(in the rows, 100 means zero)
One turn moves every row onto another: examples first, then more rows asked:
nemi: 98, 103, 131, 95, 87, 72, 119, 97, 95, 136, 91, 106, 75, 111
Bizi: 98, 77, 110, 114, 78, 112, 89, 108, 86, 95, 97, 98, 72, 127
dirot: 69, 117, 122, 113, 71, 129, 74, 93, 79, 143, 55, 115, 92, 123
Gev: 96, 103, 131, 85, 68, 125, 133, 112, 81, 125, 89, 109, 84, 115
pugu: 91, 97, 115, 108, 80, 93, 95, 99, 123, 157, 77, 90, 88, 126
vodev: 71, 116, 126, 115, 82, 109, 64, 83, 86, 146, 59, 107, 86, 117
Dig: 113, 115, 134, 78, 105, 118, 91, 85, 92, 120, 60, 92, 89, 110
kizas: 83, 120, 116, 79, 77, 122, 109, 91, 85, 107, 106, 105, 81, 143
Tifud: 90, 97, 115, 100, 64, 136, 106, 112, 111, 148, 75, 94, 95, 131
lura: 113, 114, 118, 126, 71, 127, 101, 115, 75, 129, 64, 98, 53, 120
Refel: 82, 121, 109, 90, 87, 81, 106, 85, 92, 117, 103, 112, 80, 146
nane: 100, 84, 93, 100, 80, 99, 98, 125, 93, 142, 58, 104, 107, 127
lida: 102, 138, 98, 82, 95, 82, 89, 105, 97, 123, 82, 115, 92, 144
liv: 82, 119, 130, 77, 93, 95, 75, 88, 70, 113, 79, 95, 108, 110
maki: 75, 133, 113, 130, 89, 94, 91, 110, 74, 137, 98, 93, 64, 119
rine: 73, 134, 112, 124, 77, 125, 100, 119, 65, 131, 97, 96, 69, 122
Kedip: 112, 114, 115, 132, 80, 96, 96, 109, 83, 136, 63, 100, 50, 120
Tamo: 107, 81, 111, 88, 87, 115, 79, 112, 97, 134, 71, 77, 94, 112
Vunib: 95, 129, 114, 127, 105, 116, 74, 112, 76, 98, 77, 82, 92, 116
Sared: 75, 122, 115, 83, 81, 98, 95, 102, 62, 115, 68, 119, 121, 124
Vodam: 112, 113, 137, 135, 77, 110, 87, 110, 85, 119, 57, 86, 76, 102
dop: 90, 132, 101, 136, 101, 104, 88, 121, 73, 104, 68, 102, 102, 127
Gup: 82, 130, 121, 86, 61, 99, 106, 127, 80, 124, 93, 116, 114, 120
Fala: 94, 80, 100, 122, 77, 94, 97, 112, 86, 102, 90, 113, 78, 135
rodi: 107, 115, 126, 142, 71, 107, 101, 120, 81, 123, 48, 105, 85, 113
Vip: 104, 119, 112, 93, 96, 101, 114, 101, 87, 130, 43, 126, 106, 130
Golo: 106, 137, 109, 68, 87, 126, 85, 106, 91, 111, 89, 101, 90, 137
daz: 88, 127, 135, 81, 76, 84, 85, 109, 91, 123, 104, 92, 100, 105

lida moves to daz
Tamo moves to Tifud
rine moves to dop
Now these:
Kedip moves to Vodam
nemi moves to Dig
Fala moves to vodev
kizas moves to Sared

